Some points:
[-0.77 -0.72 -0.19  1.05  1.28  0.64  0.96 -0.48  1.16 -0.26 -0.78 -1.2
  0.6   0.98 -1.08  0.58  0.55 -0.59  0.1   1.14 -1.25 -1.08 -1.29 -0.64]
[-0.07 -0.31  1.16 -0.99 -0.53  0.12 -0.16 -0.77  0.89 -0.46  0.59  0.01
 -0.78 -0.63 -0.1  -1.02  1.09  0.49 -0.69  1.38  0.71  1.19 -0.16 -0.45]
[ 0.59 -2.19 -0.25 -0.23 -1.23  0.94 -0.49  1.17 -0.69 -0.53 -0.38  1.16
  0.23  1.05 -0.19 -0.21 -0.67 -0.81  0.9   0.61  1.47 -0.83 -0.63  1.76]
[-0.58  1.03  0.6   1.03 -0.16  1.64  0.23 -0.75  1.5   0.02 -1.21  0.21
  0.04 -0.43 -1.72 -0.45 -0.07 -0.65  0.49 -0.8  -0.6   1.13 -1.36  1.29]
[ 1.39 -0.21  0.99  0.83  0.4   0.23  0.23  1.1   0.74 -0.94 -0.95  0.44
 -0.63  0.84  0.82 -1.2   1.1  -0.2  -0.65  0.74 -0.05 -1.12  0.62  0.79]
[ 0.78  0.41 -0.76 -1.91 -0.7  -1.33 -1.01 -1.11 -1.05  1.   -0.97 -1.15
 -2.31  0.7   0.47  0.59  1.31 -0.6   0.65 -0.33  0.61 -0.78 -0.47 -1.23]
[ 0.36 -0.52  0.65 -1.14  1.26 -0.62 -1.13  0.44  0.51  0.95 -0.26 -0.61
  0.9   1.53 -0.31  1.14  0.18  1.22 -0.4  -0.17 -0.92  0.34  0.73  0.59]
[ 2.01  0.7  -0.04  1.03 -0.54  0.51  2.6  -1.65 -0.19  0.17  0.34 -1.19
  0.58  1.86 -1.06  0.42  1.35 -0.21  0.11 -0.18  1.11 -0.72 -1.16 -0.55]
[ 0.57  0.38 -1.41 -0.49 -0.26 -0.32 -0.69 -0.99 -0.37  1.29  0.6   0.32
 -0.05  0.33  0.82 -0.7   0.67 -0.42  0.38 -0.57 -1.22 -1.05 -0.14 -0.45]
[-0.24 -1.09 -0.31 -0.74  1.12 -1.04  1.17  0.83  0.43 -0.32  0.38 -1.48
  0.46 -0.38  1.45 -1.51 -1.99  0.2  -0.79 -0.66  1.64  1.36 -1.17 -0.08]
[ 1.85  0.12 -1.02  0.39 -1.43  0.46  0.58  0.31 -2.22 -0.32 -0.82  0.1
 -1.68 -1.18 -1.53  0.9   0.16  0.82 -0.48  0.8  -0.9   1.84  0.7   0.52]
[ 0.38 -0.62  0.65 -1.1   1.   -0.14 -1.    0.2   0.74  0.69  0.57 -0.8
  0.1   1.01 -0.28  0.92 -0.09  0.93 -0.48  0.14 -0.92  0.59  0.61  0.25]
[-0.02  0.94 -1.57 -1.14  0.57  1.2   1.5   0.06 -0.62 -0.88 -1.54  1.8
  0.9  -1.68  1.11  1.03 -0.73  1.89 -1.45  0.61 -1.54 -1.59 -1.43 -1.47]
[-1.31  1.19 -0.51  0.52  0.72  0.88 -0.02  0.47  0.55  1.23 -1.03  0.88
 -0.54  1.07  0.62 -0.09  0.77 -0.68  0.92 -1.27 -0.28  0.19  1.4   1.15]
[ 1.22 -0.42  1.23 -1.58  1.09 -0.69 -0.55 -0.05  0.35  0.31  0.68  0.62
 -0.33  1.19  0.21  0.17  1.31  1.06  0.29  0.69 -0.49  0.14  0.14 -0.6 ]
[ 1.31  2.37  1.23  0.23 -1.33 -0.27 -0.99  1.45  0.97  1.37  1.42 -1.05
 -1.54 -1.91  0.4   0.76 -0.14  0.04 -0.8   0.66  0.96 -1.82 -1.93  1.94]
[ 1.86  0.4  -0.89 -0.51 -0.18  0.46 -1.56  1.09 -0.57 -1.6  -0.15 -0.02
  1.59  0.2  -1.77  0.14 -1.25 -1.84 -1.65 -1.46  0.79  0.08 -0.13 -0.89]
[ 0.25  0.76 -1.25  0.5   0.93  1.03 -1.14 -0.62  0.39  0.62 -0.16  0.08
 -0.04  0.38  0.39  0.    0.2  -0.67  0.6  -0.57  0.5   1.76 -0.72 -0.75]
[-1.49 -0.35 -0.34 -1.43  0.12 -1.89  1.7   0.42 -1.4   1.52  0.69  1.79
 -0.57 -0.37 -0.29 -1.63 -0.2  -2.37 -0.86 -0.23 -1.16 -0.08 -1.64  1.26]
[ 0.18  0.88 -1.16  0.01 -1.46 -0.91  1.42  0.64  1.2   0.72  1.44 -0.29
  0.8  -0.75  1.05  0.34  0.36  0.99 -0.75 -1.48  1.33 -1.83  2.16 -1.13]
[ 0.92 -0.99  1.33  1.09 -0.6  -1.31  1.49  2.08 -0.97  0.05 -2.04  0.22
 -0.52 -0.38  0.29  0.47  1.05  0.53  0.35  0.45 -1.13  0.88  0.88 -0.06]
[-1.74 -2.45  1.42  0.81 -1.06  0.85 -0.68  1.41 -1.87  0.29  0.17  0.84
 -0.18  1.42 -0.54  0.45  0.41  1.28 -1.26 -1.55  1.52 -0.64 -0.76 -1.4 ]
[-0.66  0.6  -1.13  0.    0.52  0.03  0.6   2.31  0.98 -1.43  0.12 -1.39
  0.39 -1.05 -1.52 -0.45  1.6   1.72  1.51 -0.8  -0.01  1.08 -1.   -0.53]
[-1.11  0.1   1.31 -1.62  0.32  1.2   0.06  1.42  0.67  0.56 -0.56 -1.38
  0.55 -1.42  1.08 -1.94 -0.08  0.14  0.44  1.38  1.47  0.25  0.98 -0.55]
[-0.1  -0.03 -0.6   1.37  0.68 -0.46 -0.52 -0.9   0.59 -0.5   1.2   0.91
 -0.17  0.29  0.53 -0.13 -0.34  0.23 -1.01 -0.02 -0.15  0.29  0.29  0.41]
[-0.46 -1.36 -0.08 -0.25 -1.56 -1.34  0.99 -1.66  1.45  0.17 -0.48 -0.17
 -0.28 -0.97 -1.41  0.33 -1.89  1.92  1.7  -1.97  0.36 -0.65 -0.37  1.46]
[-0.53  0.1  -0.7   1.77 -0.01  0.18 -0.16 -0.1   0.36  0.17  0.44  0.45
  0.36  0.5   0.53 -0.59 -0.84  0.15 -1.09  0.64 -0.67  0.17  0.6   1.05]
[-0.11 -0.67 -1.66 -0.69 -1.59 -0.13  0.41  0.11  0.71  0.68 -0.4  -1.37
  1.37  0.62  1.31  1.36  0.55 -0.15 -1.11  0.04 -1.35  0.98  1.2   1.15]
[ 0.19  0.12 -1.38  0.36  0.62 -1.15 -0.8   0.69  0.56  0.9   1.03  1.8
 -1.1  -0.75 -1.42 -0.48 -0.55  1.1   1.99  0.46  0.25  1.16 -0.27 -1.34]
[-1.04  0.8   1.54  0.99 -0.79 -1.04 -1.04 -1.39 -0.04 -1.05 -0.52 -1.09
 -1.28  1.    0.11  1.21 -1.21 -0.31  0.01 -0.33  1.03  0.25 -0.45 -0.76]
[-0.21 -1.17  0.33 -0.66 -0.15  2.19  0.29 -0.22  0.18 -0.5   0.97 -0.76
 -2.05 -1.02 -1.74 -1.4  -1.21 -1.36 -0.05 -0.88 -1.97 -1.95  2.47 -1.68]
[-0.71  0.67 -1.05  0.61  0.05 -0.06 -0.4   0.23  0.97 -2.01  1.41  0.44
 -1.21  0.57  0.51 -0.58  1.21 -0.64 -1.22  1.   -0.25  0.64  0.33  0.07]
[-1.23 -0.88  0.51  0.96 -0.1  -0.94  0.22 -1.61  0.18 -1.83  1.21  1.57
 -1.07 -0.42  0.88  0.05  0.73  1.03 -0.58  0.92  0.05  0.3   0.42 -0.13]
[-0.99  1.78  0.3  -2.06  0.85 -0.31  0.76 -1.32 -0.77 -1.03 -2.16  0.74
 -0.54 -0.3  -1.47 -0.15  0.63  0.27 -2.18 -1.16  1.92  0.48  1.29  1.11]
[-0.91 -0.59  0.84 -0.66 -2.41 -0.09 -1.19 -0.52  1.19  1.64  0.29  0.55
  1.88 -0.79 -0.56 -0.2   1.3  -0.28 -1.28  0.14 -1.19  1.48 -0.32 -0.08]
[ 0.86 -1.53 -1.93 -1.68 -1.01  1.4  -1.03 -0.11  1.19 -1.31 -0.27  1.17
  0.36  0.94  0.22  0.04 -0.1   0.21  1.35  1.53  1.33 -0.96 -0.65  1.33]
[ 0.16  0.79 -0.35  0.23  0.92  0.7  -0.15 -0.71 -0.76  1.46 -1.13  0.95
  0.31  0.64  1.04 -0.57 -0.29 -0.17  1.31 -0.35  1.15  0.45  0.82 -0.16]
[-2.09  1.23 -1.02  0.43 -0.99 -2.15 -0.52  0.13 -0.89 -1.11 -1.38 -1.89
  0.5   1.11 -0.78 -0.11 -1.51 -0.42  0.89  2.65 -0.54 -1.07  0.68 -0.32]
[ 0.39 -0.44  0.59 -0.67  1.58  1.29  1.26  0.41  0.41  1.2   0.85 -0.73
 -1.9   0.67  0.39  1.93 -2.93  0.45 -1.    0.8  -0.66  1.03 -0.11  0.56]
[-0.42  0.06 -1.33  1.36 -0.36  0.59 -1.03  0.05 -0.88  1.59 -0.5  -0.27
 -0.82 -0.54  0.74 -0.32 -0.17 -0.59  0.53 -0.25  0.54  0.3   0.04 -1.26]
[-0.71 -0.65  0.03 -0.64  1.05  0.39  0.87 -0.77 -2.1  -0.44  2.42 -0.73
  1.53 -2.07 -0.51  2.72  0.96 -1.91  1.62  1.    1.22  0.71  1.37  1.16]
[ 0.62  0.69 -1.    1.61  1.1  -0.93  0.48  1.67 -0.39  0.38  1.1   0.3
  0.47  0.87 -0.5  -0.44 -0.03 -0.05 -0.68 -0.5   0.95  0.1   0.74  0.32]
[ 0.84  1.    1.8  -0.1   0.29 -1.94 -1.21  0.89  0.83 -0.74 -0.51  2.1
  1.6  -0.29 -0.87  1.49 -1.2  -1.27  0.61  0.08 -0.8  -0.95  0.05 -1.06]
[-0.42  0.12  0.7   0.5  -1.    1.09 -0.9   0.19 -0.43 -0.98 -0.72 -0.14
  0.19 -0.99  2.72  1.72 -0.66 -0.8   0.37 -1.24 -0.35  0.48 -1.01 -1.02]
[ 0.53  0.19  1.38  0.87  0.51  0.2   0.26 -0.53  0.51 -1.02 -0.63  0.61
 -0.48 -0.74  1.24 -0.31 -0.02 -0.52  1.55 -1.05 -0.13 -0.04  1.3   1.18]
[ 0.06 -0.93 -0.05  0.35  1.89 -0.8  -1.77 -0.58 -1.69 -1.33  0.41 -1.73
 -0.1  -1.18  0.73 -1.05  1.21  0.59  0.18 -2.01 -1.61 -1.42 -1.04  1.7 ]
[ 2.39 -1.09  0.98  0.53  0.04 -1.24  1.17 -1.52  0.38 -0.05 -0.38 -0.64
  1.14 -0.37  0.91 -1.88 -0.61 -1.34  0.23  0.14 -0.44  1.03  0.07 -1.34]
[-1.22 -1.2   0.05  1.11  1.6   0.55  0.81 -0.46  0.9   1.45 -0.86 -0.21
  0.44 -0.91 -0.91  1.06  1.28 -0.9  -0.05  1.01  1.01 -1.71 -1.11 -1.17]
[-1.05  2.06  1.45 -1.38 -1.29  1.25  1.39  0.51 -1.37 -1.02  2.17  0.26
  0.85  2.27  0.46 -0.62 -0.39  0.2   1.9  -0.71 -1.4   0.01 -1.08 -0.62]
[ 0.47  0.94  0.9   1.14  0.24  1.07 -1.3  -1.48 -2.25  1.25  0.32 -0.01
  2.02 -0.49 -0.46 -1.76 -0.79  2.29 -0.49  1.54  0.07 -0.41  0.51  0.65]
Along one direction, these points spread out more than along any other. Where along it does each point below lie, from 0 to 99? The average is 50, and the first point in the table lies past the average. One standard deviation of the points above along it is 16.
[ 0.25  0.76 -1.25  0.5   0.93  1.03 -1.14 -0.62  0.39  0.62 -0.16  0.08
 -0.04  0.38  0.39  0.    0.2  -0.67  0.6  -0.57  0.5   1.76 -0.72 -0.75] 55
[-0.91 -0.59  0.84 -0.66 -2.41 -0.09 -1.19 -0.52  1.19  1.64  0.29  0.55
  1.88 -0.79 -0.56 -0.2   1.3  -0.28 -1.28  0.14 -1.19  1.48 -0.32 -0.08] 34
[ 0.84  1.    1.8  -0.1   0.29 -1.94 -1.21  0.89  0.83 -0.74 -0.51  2.1
  1.6  -0.29 -0.87  1.49 -1.2  -1.27  0.61  0.08 -0.8  -0.95  0.05 -1.06] 73
[ 2.39 -1.09  0.98  0.53  0.04 -1.24  1.17 -1.52  0.38 -0.05 -0.38 -0.64
  1.14 -0.37  0.91 -1.88 -0.61 -1.34  0.23  0.14 -0.44  1.03  0.07 -1.34] 41
[-1.05  2.06  1.45 -1.38 -1.29  1.25  1.39  0.51 -1.37 -1.02  2.17  0.26
  0.85  2.27  0.46 -0.62 -0.39  0.2   1.9  -0.71 -1.4   0.01 -1.08 -0.62] 76
[ 0.18  0.88 -1.16  0.01 -1.46 -0.91  1.42  0.64  1.2   0.72  1.44 -0.29
  0.8  -0.75  1.05  0.34  0.36  0.99 -0.75 -1.48  1.33 -1.83  2.16 -1.13] 44
[ 0.53  0.19  1.38  0.87  0.51  0.2   0.26 -0.53  0.51 -1.02 -0.63  0.61
 -0.48 -0.74  1.24 -0.31 -0.02 -0.52  1.55 -1.05 -0.13 -0.04  1.3   1.18] 44
[-1.23 -0.88  0.51  0.96 -0.1  -0.94  0.22 -1.61  0.18 -1.83  1.21  1.57
 -1.07 -0.42  0.88  0.05  0.73  1.03 -0.58  0.92  0.05  0.3   0.42 -0.13] 30
[-0.02  0.94 -1.57 -1.14  0.57  1.2   1.5   0.06 -0.62 -0.88 -1.54  1.8
  0.9  -1.68  1.11  1.03 -0.73  1.89 -1.45  0.61 -1.54 -1.59 -1.43 -1.47] 62
[-0.24 -1.09 -0.31 -0.74  1.12 -1.04  1.17  0.83  0.43 -0.32  0.38 -1.48
  0.46 -0.38  1.45 -1.51 -1.99  0.2  -0.79 -0.66  1.64  1.36 -1.17 -0.08] 32
[ 0.39 -0.44  0.59 -0.67  1.58  1.29  1.26  0.41  0.41  1.2   0.85 -0.73
 -1.9   0.67  0.39  1.93 -2.93  0.45 -1.    0.8  -0.66  1.03 -0.11  0.56] 31
[-0.21 -1.17  0.33 -0.66 -0.15  2.19  0.29 -0.22  0.18 -0.5   0.97 -0.76
 -2.05 -1.02 -1.74 -1.4  -1.21 -1.36 -0.05 -0.88 -1.97 -1.95  2.47 -1.68] 62
[ 1.22 -0.42  1.23 -1.58  1.09 -0.69 -0.55 -0.05  0.35  0.31  0.68  0.62
 -0.33  1.19  0.21  0.17  1.31  1.06  0.29  0.69 -0.49  0.14  0.14 -0.6 ] 31
[-0.42  0.06 -1.33  1.36 -0.36  0.59 -1.03  0.05 -0.88  1.59 -0.5  -0.27
 -0.82 -0.54  0.74 -0.32 -0.17 -0.59  0.53 -0.25  0.54  0.3   0.04 -1.26] 61
[ 0.59 -2.19 -0.25 -0.23 -1.23  0.94 -0.49  1.17 -0.69 -0.53 -0.38  1.16
  0.23  1.05 -0.19 -0.21 -0.67 -0.81  0.9   0.61  1.47 -0.83 -0.63  1.76] 67
